Some points, one per row:
[1.  1.1 0.8 0.9 0.6 0.8 0.4 0.6 0.8 0.6 1.1]
[1.1 1.3 1.2 0.9 0.5 0.8 1.6 1.6 1.4 1.4 1.1]
[-0.2 -0.6  0.3 -0.5  0.  -0.3 -0.9 -0.9 -0.7 -0.8 -1.1]
[-1.2 -1.1 -3.4 -1.6 -1.8 -1.8 -1.2 -1.2 -1.3 -1.2 -1.5]
[0.3 1.1 1.2 1.  0.5 0.8 0.7 0.7 1.  0.5 1.1]
[2.8 1.4 1.2 0.9 0.5 0.8 1.3 1.4 1.2 1.4 1.1]
[-0.7 -1.   0.1 -1.3  0.1 -0.7 -1.1 -0.8 -1.3 -0.8 -1.1]
[0.3 1.3 1.2 0.9 0.5 0.8 1.9 1.2 1.6 0.6 0.8]
[-0.6 -0.6  1.2  0.4  0.6  0.6 -0.8  0.5 -0.2 -0.2  0.1]
[-0.2 -0.8 -1.4 -0.3  0.5  0.1 -0.6 -0.9 -1.  -1.1 -0.3]
[2.  1.3 0.6 0.9 0.5 0.8 1.3 0.7 1.2 1.1 1.1]
[-0.5 -1.1  0.7 -1.3  0.  -0.7 -0.8 -0.8 -1.1 -1.1 -1.1]
[-0.6 -0.3 -0.3  0.4  0.6  0.5  0.1  0.   0.  -0.4  0.6]
[0.7 1.1 0.7 0.7 0.5 0.7 0.7 0.6 1.  0.3 1.1]
[-0.7 -0.6  0.2 -1.1  0.1 -0.5 -0.7 -0.9 -0.9 -1.  -1.1]
Here are 12 more points, each followed by its number:
[0.7 1.3 0.2 0.7 0.5 0.7 0.3 0.4 0.6 1.4 1.1] 0
[1.9 1.4 0.6 0.9 0.4 0.7 0.8 0.8 0.8 0.4 1.1] 1
[-0.6 -0.3  1.2  0.7  0.   0.4  0.7  0.4  0.9  0.5  0.6] 2
[0.7 1.4 0.6 0.9 0.5 0.8 1.6 1.4 1.4 2.  1.1] 3
[-1.  -1.1 -1.2 -1.3  0.6 -0.5 -1.2 -1.1 -1.2 -0.6 -0.8] 4
[ 0.3  0.4  0.7  0.7  0.5  0.6 -0.5 -0.1  0.3  0.6  0.6] 5
[-1.  -0.6  0.7  0.5  0.5  0.5 -0.3 -0.6 -0.2 -0.5  0.4] 6
[-1.  -1.1 -1.  -1.5 -2.  -1.9 -1.2 -1.3 -1.3 -1.1 -1.2] 7
[-0.6 -0.8 -0.3 -0.5  0.5  0.  -0.3 -0.1 -0.4 -0.7 -0.1] 8
[1.5 1.3 1.2 0.9 0.5 0.8 1.6 1.4 1.4 1.8 1.1] 9
[-0.2 -0.8  0.7  0.   0.   0.  -0.6 -0.5 -0.3  0.   0.6] 10
[-0.2 -0.1  0.2  0.2  0.6  0.4 -0.5 -0.5 -0.6 -0.5 -0.1] 11
Which of these numbered points is nearest to each point below, ignoring the direction in which the first points spread most? Its number follows each.
[-0.5 -0.8 -0.4 -0.5  0.5  0.  -0.3 -0.4 -0.7 -1.  -0.2] > 8
[ 0.8  1.1 -0.6  0.5  0.4  0.4 -0.3  0.4  0.1  1.2  1.1] > 0
[-1.  -1.1 -1.3 -1.4 -2.4 -2.  -1.3 -1.1 -1.4 -1.2 -1.3] > 7
[-0.2  0.4  0.2  0.7  0.5  0.6  0.4  0.6  0.6  0.4  1.1] > 8
[-0.3 -0.9 -2.2 -1.6 -3.9 -2.9 -1.2 -1.3 -1.3 -1.1 -1.4] > 7
[ 0.3  0.9 -0.3  0.7  0.6  0.7  0.4  0.3  0.6  0.4  0.8] > 0
[-0.6 -1.1 -0.1  0.   0.5  0.3 -1.2 -0.9 -1.  -0.9 -0.6] > 11
[-1.1 -0.6 -0.8 -0.6  0.6 -0.1 -0.9 -0.7 -0.9 -0.6 -0.6] > 4
[-0.6  1.1 -0.3  0.9  0.4  0.8  0.3  0.2  0.8  1.1  0.6] > 0
[ 0.2  0.6  0.8  1.   0.6  0.9 -0.2 -0.4  0.1  0.1  0.2] > 11
[ 0.2 -0.4  0.2  0.9  0.5  0.8  0.7  0.4  0.4 -0.1  0.6] > 8
[-0.2 -0.1  1.2  0.7  0.5  0.6  0.7  0.1  0.7  0.6  0.6] > 2
